One vector is turned by the same rotation once a step. Each row is the vector after some number of steps, and that number follows the row.
The counts run from 0 to 230.
[138 115 124 130 170 146 115 129 194 166 126 130 135 179 166 141 134 112
 163 113  90 145 129  78 140 193 152  93  78 126 102 155 122 121 143 150
 106 125  88  93 137 100 107 108 158 111 101 126 131 163  98  97 121 131
 179  87 123 110 147 103  93 127 127 128 102 116 124 169 138 144 147 108] | 189
[129 149 107 164 174 134 133  96 156 111 121 137 162 190 184 146  83 115
 153 121 109 134 123  78 134 164 140 124 124 151 146 148  82 140 158 162
 163 100  99 113 149  82 137  91 122 111 125 121 135 148  98  87 158 162
 158 119 114 104 158 126  81 162 136 106 106 124  93 116 128 136 120 150] | 153
[122 108 119 122 184 134 123 126 155 146 127 132 144 174 145 119 126 103
 165 106  82 136 142  85 149 184 133 105  92 145  97 166 112 146 146 158
 120 149 119 114 169  65  87 104 153 110 101 145 123 169 104  94 124 124
 137 113 128  76 161 113 101 138 146 109  70 120 112 148 139 112 146 127] | 27
[152 135 141  93 124 153 147 130 174 154  83 129 109 193 179 146 125 123
 143 128  78 153 146 138 123 154 116  92 147 138 135 122 140 117 157 167
 100 107  82  94 133 100 140  84 137 136 139  71 111 156 129 114 174 138
 194  98 115 110 134 102  78 134 108 125 112 127 118 124 140 140 138 134] | 221
[113 124 126 100 144 132 135 159 123 135  68 145 139 171 158 113  88 104
 143 130  70 134 152 109 130 147 107 117 134 152 125 159 102 138 163 158
 103 134  82 134 117 101  62 102 136 138 104  75  99 165 128 134 168 109
 158 127 112 123 119 107 100 159 150  98 101 128 105  86 122 128 164 157] | 127
[126  92 107 102 176 139  90 136 152 139 107 158 167 181 168 161 126 124
 153 107  74 104 143  79 163 165 123 114 148  96 143 158 103 135 160 159
 106 123  94 146 126  94  99 121 156 127  97 105 124 139 115 101 148 100
 138 149 120 121 120 101  71 155 147  86 104 128 120 115 153 116 152 113] | 119
[125 101 145  92 130 111 125 127 176 146 115 159 118 182 185 134 160 100
 144 121  77 118 145 131 161 159 108 104 143 113 134 135 150 133 136 150
 101 122  84 104 135 111 107  93 150 164 120  75  97 139 130 139 167 118
 171 122 133 120 148 124  85 132 138 100  92 111 154  88 149 144 185 124] | 88
[ 96 158 121 143 162 130 105 129 152 103 122 159 158 185 200 140 101  83
 170 111 100 130 146 105 135 154 129 142 116 119 135 154 106 153 149 171
 136 114  97 139 145 129 103 110 144 130 101  85 121 152 111 107 171 145
 167  82 165 162 137 104 112 182 112 101 119 141 125 102 114 108 133 151] | 1
[105 146 125  74 157 132 133 133 139 128  83 136 153 196 142 126 104 113
 150 108  79 141 126  94 164 128 134  90 137 140 101 148 103 156 133 149
  99 140 102 111 163  81  96 105 176 127 126 109  89 163 121 111 145 120
 155 109 108  96 139 105  99 152 157  98  92 108  97 100 123 110 159 151] | 143
[114 112  79 121 183 131 115 117 171 135  90 134 124 154 178 143  97 116
 149 103 109 131 138 100 150 162 159 141 140 125 161 117  99 136 182 160
 121 121 113 137  91 103 100  97 148 136 104  59 160 144 124 112 167 142
 164 132 132  95 110 106  71 139 127 105  99  95 105 145 143 117 141 155] | 114
[115 112 132  96 177 135 105 132 151 129 138 164 153 186 152 125 145  99
 161 110  76 133 161 108 115 166 112  88 138 141  83 165 131 119 157 162
 129 105 121 141 165 112 116  87 131 121  62 128 109 169 132 117 164 104
 160 114 169 118 195 149 123 129 125 100 108 144 121 136 140 139 145 134] | 48
[123 147 106 100 152 115 129 128 181 111 102 148 136 183 176 143 121  85
 165 123 120 141 126 103 161 163 119 114 117 152 106 188 118 140 144 138
 121 130  91 100 144 113  94  88 133 119 107 111  95 140 103 119 141 142
 145  71 139 127 161  95 126 189 110 126  77 132 137  98 146 151 159 145] | 18
[132 117 148 103 169 162 143 120 138 164 122 124 115 179 154 114 157 100
 142 104  68 134 149 114 133 155 111 112 173 123 121 104 138 127 165 174
 115 113 137 104 155  86 126  99 138 142  97 111 123 173 133 117 174 108
 194 125 143  79 159 142  80 107 130 107 103 128 115 156 140 106 154 148] | 214
[ 71 142 135 120 187 117 134 100 136 105 119 148 151 174 173 110 109  89
 148 119  92 131 130 109 139 157 148 126 109 154 100 125 117 161 153 175
 153 133 131 121 167  89 105  98 138 134 111  97 107 148 127 104 161 159
 153 105 143  91 159 159 100 127 148 103 102  92 114  94 111 109 138 173] | 161
[129  93 144  86 169 144 149 121 164 161 109 150 134 172 156 141 140 125
 139 132  66 126 158 112 112 179 132  85 125 167  86 148 144 140 158 159
 120 137 127 115 124  59  96 106 128 117  94 113 113 161 141 118 142 104
 150 114 132 100 172 130  64 108 133 127 104 110 113 129 149 134 152 127] | 197
[126 127 173  91 140 129 106 136 195 138  93 135 117 182 181 150 125 125
 159 129  82 130 165 111 124 158 109  84  89 124 119 151 143 140 113 164
 124 102 101 124 152 118 107 104 169 121 102  77 114 137 115 120 166 120
 173 115 155 134 170 110  94 116 145 111 121 122 112 102 140 149 168 109] | 72
[109 121 130 132 144 127 113  91 155 120 151 159 129 183 191 132 160 104
 134 100  71 104 152 137 153 160 106 116 154 115 135 129 138 122 143 167
 148  90 109 105 155  94 140  93 123 167 107  84 126 128 148 114 200 122
 174 140 149 127 161 154  65 138 131 101 104 118 136 108 151 136 147 131] | 85
[ 96 144  97 132 181 135 103 107 161  97 117 149 131 174 172 119 104  95
 166 119 116 138 136  96 134 188 154 140  75 154 114 138  89 120 158 171
 148 117 106 103 170 112 132  79 139 123  80 122 142 148 101 107 146 158
 154  94 123  98 159 112 122 165 127 119 104 117 107 149 146 126 116 141] | 23
[ 86 148 119  77 157 129 106 134 128 104 114 172 158 207 135 127 117 113
 167  94  73 130 147 106 166 147 138 103 131 124  96 152  93 139 128 137
 115 121  93 112 176  90 105  95 181 138 107 114 107 163 121 116 152 117
 149 121 116 131 149 113 116 165 158  80 113 114 101 100 135 117 144 145] | 141
[115 148 107 165 171 137 127  93 155 100 136 152 168 188 179 145  98 105
 161 113 111 127 130  81 141 164 140 125 109 140 137 152  77 139 145 157
 171  95 101 110 161  85 139  94 115 114 113 127 144 140  99  90 156 158
 156 126 117 115 168 132  92 163 140 104 111 128  94 108 132 137 129 146] | 154
[122 124 142 102 164 162 140 119 137 135 122 131 103 183 149 116 148 101
 143  97  64 128 150 126 133 147 115 111 172 129 117 106 143 123 158 181
 125  98 135 101 153  98 135 102 134 149  96  96 124 159 142 118 190 109
 205 120 154  91 178 146  82 117 123 109 117 121 107 139 140 107 150 154] | 215
[114 113  97 134 172 139 120 132 189 144  95 179 157 171 186 126 126 112
 164  97 104 136 133 114 111 172 141 113  77 129 110 179 102 131 145 144
 134 133  85  88 143 115 114 103 109 126  73  98 127 140 104 142 151 130
 166 109 143 140 187 146 121 133 125 116 113 135 121 136 153 143 148 128] | 40
[145 118 156  81 171 128 142 100 189 136 121 131 125 184 161 156 144 120
 147 128  93 135 146 102 139 154 133  81 163 145 116 108 151 129 167 155
 127  93 123 119 146  90 144  82 147 117 117  94 133 144 123 111 155 129
 155 123 135  75 177 138  76 101 129 108 105  87 108 122 146 144 162 134] | 67
[134 139 110 105 157 117 143 128 193 124  99 145 136 183 179 144 112  83
 168 135 120 147 124  90 158 165 126 112 109 150 111 176 118 140 157 145
 110 136  79  99 142 114 101  83 138 118 113 118  99 151  97 117 127 152
 148  67 128 113 148  88 119 177 120 126  77 126 134 109 137 151 162 140] | 19
[136 148 119 112 133 153 130 113 177 135  88 134 103 189 183 134 114 126
 140 110  96 149 141 138 127 153 124 115 126 126 146 117 111 111 141 156
 126  96  92  72 153 116 158  81 132 143 117  67 141 141 120 130 195 147
 207 113 123 115 154 115  80 144 109 126 129 129 103 133 156 137 134 126] | 223
[ 97 176  99  99 171 146 140 111 148  97  72 123 125 190 147 133  72 104
 150 102 101 140 116 103 137 130 136 121 137 159 115 135  99 141 134 170
 134 126 120 105 145 104 108 113 145 118 109  83 123 142 127 110 178 139
 163  93 130 107 173 131  97 180 131 117 108 108  76 101 131 112 138 184] | 146
[ 86 133  97  97 136 129  79 108 178 125  99 146 102 160 182 126 111 109
 144 117 103 130 167 145 140 165 115 129 114 131 151 113 122 120 134 168
 116 117 105 108 137 137 118  92 154 165  89  61 127 146 133 147 213 128
 186 104 147 116 151 121 115 160 125 106 118 125 124 140 147 121 143 127] | 93
[ 89 132  97 144 178 153 120 101 118 101 139 167 152 197 150 107 119  80
 151  93  86 109 133 113 145 165 131 147 122 147 125 115  95 150 136 163
 130 134  98  87 175  97 122 112 130 149 100 116 121 152 105 121 167 121
 146 105 109 127 173 135 107 184 134  95 107 116 118 131 144  89 143 161] | 8
[121 119 122 128 171 139 143 127 172 151  77 138 137 179 194 134 128 114
 143 123  88 147 112 112 114 167 152  95 103 158  95 162 129 119 182 174
 127 143  90  98 139  92 119 112 107 105 113  86 102 144 131  94 134 153
 158  81 127 111 141 128  80 120 114 133  99 118 124 107 128 150 126 142] | 36
[110 119 135  92 137 124 128 115 179 153  92 138 110 162 195 121 137 102
 132 137  91 136 139 132 153 148 116 113 134 126 142 100 143 132 160 167
  97 126  95 103 139 120 119  88 157 165 118  57 101 140 132 142 181 141
 182 109 121  94 126 127  83 129 137 105  98  99 139 103 137 137 168 132] | 90
[151  83 138 151 142 131 119 115 165 161 150 141 138 173 172 143 136 118
 152 126  64 118 184 117 123 189  94 101 138 147 157 125 142 152 155 164
 121 115 100 127 119  84 104  95 137 139 131  91 141 176 116 116 171 106
 162 139 133 110 158 130  76 119 140  92  92 118 126 147 130 116 163 125] | 81
[140 149 108 154 167 136 140 106 167 125 108 127 168 190 176 159  73 119
 154 134 110 142 127  78 130 161 137 113 127 159 145 150  91 144 163 164
 144 111  94 118 136  86 120  91 123  97 141 117 129 163  93  87 146 156
 151 108 102 104 147 113  83 165 137 108  98 118  92 120 122 137 122 151] | 152
[105 135 103 144 175 142 131 117 179 139  78 157 145 173 199 118 117 114
 145 109 100 144 114 125 103 164 159 115  91 140 100 159  99 120 161 172
 149 129  97  83 146 106 143 107 102 114  84  82 121 132 126 113 162 157
 176  97 144 124 162 152  91 138 114 131 111 129 120 124 147 152 121 145] | 38
[106 111 118 109 178 154 121 126 121 121  82 147 138 168 162 120 128 106
 131 112  72 101 117  76 150 145 127 127 159 112 133 113 101 118 169 183
 127 115 106 123 151 102 119 124 136 139  84  98 117 118 125 102 172 119
 160 152 108  92 125 136  53 152 163  95 111 112 108 100 153 121 147 154] | 122
[ 95 157 103  97 161 126 148  96 145 116  98 132 139 188 170 120 117  93
 122 121  88 133 120 126 148 139 124 110 158 176  98 146 116 136 171 164
 133 132 130  98 160  74 123  88 114 128 117 116  93 154 145 115 175 147
 146  84 120  90 150 125  87 177 112 114  81 132 113 110 130 122 128 159] | 14
[109 105 123 109 182 161 123 108 153 120 133 166 127 180 132 127 142 115
 155 102  74 117 165 113 118 194 149 112  96 153  82 135 116 122 120 154
 137 125 112  90 145  78 108 115 134 136  72 120 155 145 123 123 148  95
 154 126 140 121 204 146  85 126 124 124 114 101 113 149 168 123 151 130] | 194
[155 102 126  93 144 137 134 118 178 150 116 138 121 173 156 140 114 117
 163 125 102 139 167 106 140 169 112 114 136 136 165 110 109 145 150 133
 106 116 106 104 141  90 113  60 158 132 125  99 150 162  83 140 167 123
 170 143 112  70 159 106  90 123 138  93 101 106 107 151 166 118 175 121] | 228
[152 110 122  96 155 134 125 106 183 136 146 164 143 187 146 151 147 125
 162  96  91 133 166 109 140 161 119  92 141 136 107 157 129 140 125 120
 126  96 113 101 143  80 124  83 147 127 108 112 152 160 113 136 158 105
 165 140 146 115 211 137 104 127 119 101  99 112 107 155 158 138 172 125] | 64
[116 120 142 128 171 115 144 121 148 129 136 158 168 182 166 123 121  94
 169 125  91 125 136  84 157 167 130 111 103 145 112 155 105 168 142 138
 136 136  97 114 160  70  87  91 141 128 125 121 108 154  96 114 124 130
 142 129 122  98 163 134  96 128 169  87  82  99 125  88 126 119 175 140] | 158
[ 85 136 107 106 162 123 127  97 150 115 135 161 135 176 160  97 132  88
 127 119  91 131 141 117 141 163 122 110 118 163  85 158 112 121 131 147
 155 115 129  85 168  89 114  78 116 146  71 144 104 152 125 134 176 126
 161 112 135 102 202 155 110 162 128 119  99 129 125 130 150 140 146 137] | 178
[106 157 121 108 171 123 129 112 182 121 120 122 110 172 181 124 119  86
 147 134 111 162 123  99 133 169 154 111 115 166  97 135 141 110 169 174
 138 103 116 113 134 122 118  86 134 131  89  98 122 155 134 109 156 163
 180  68 155  94 159 125 104 140 102 145 102 113 115 139 125 154 131 154] | 184
[107 146 160  85 153 133 109 107 180 103 109 147 112 188 175 151 132 123
 155 125  87 130 160 118 122 165 126  93 111 131 107 129 139 121 133 171
 149  84 119 125 166 122 142  96 159 130  91  73 131 124 138 115 182 128
 166 119 164 124 185 135  88 124 135 115 131 108 107  93 153 150 152 125] | 70
[ 96 129 120  95 145 130 114 114 175 135  88 133  97 165 195 112 126 100
 125 134  93 140 138 134 148 155 125 122 129 136 150  89 132 128 162 171
 110 125 100 105 140 124 128  84 152 173 111  51 114 134 135 144 193 148
 180 103 119  94 129 133  89 140 135 105 105  98 130 120 138 128 152 134] | 91
[136 129 134 120 133 152 119 145 167 129 105 150 114 196 152 122 131 111
 169 110  73 158 152 121 108 174 127  93  94 147  98 150 131 114 123 155
 110 105  60  92 138 133 113  96 138 146  99  74 126 167 114 139 155 117
 195  95 139 154 183 125 126 136 111 127 115 119 112 136 133 150 157 139] | 56
[144 118 143 111 151 141 142 140 201 151  94 159 132 172 193 151 142 104
 161 125  97 131 151 107 117 167 122 107 116 124 108 184 134 120 149 151
 125 102  93 107 110 117 103 106 121 122  77  90 118 137 117 133 155 119
 186 104 167 145 165 124  96 126 117 128 120 140 131 109 154 162 171 122] | 203
[112 114  97  99 134 131  76 121 186 150 108 139 113 165 167 144 110 114
 148 118  95 128 172 122 148 176  93 121 119 125 163 142 118 131 124 152
  92 127  97 117 124 123  94  93 175 155  96  84 125 166 111 145 196 106
 174 112 140 117 148  99 111 170 126 103 105 133 119 162 141 121 156 112] | 95
[107 134  93 159 181 149 118 100 180 127 115 142 151 188 183 139 115  83
 141 113 112 132 101  97 129 165 143 125 125 145 132 124 121 132 155 191
 129 129  93  94 144 123 139 131 114 125 103 105 108 139 108  99 165 151
 169  70 135 125 181 153 106 172 108 122 112 123 125 138 125 124 131 165] | 169
[126  91 119 104 174 144 105 130 141 150  98 153 163 179 167 151 129 113
 149 113  70 107 132  68 165 152 125 108 156 100 138 145 102 127 168 168
 107 128  95 142 140  91 106 117 151 129  95 113 116 134 114  94 150 105
 139 146 105 100 111 104  55 141 160  84  98 120 111 114 147 123 155 130] | 120
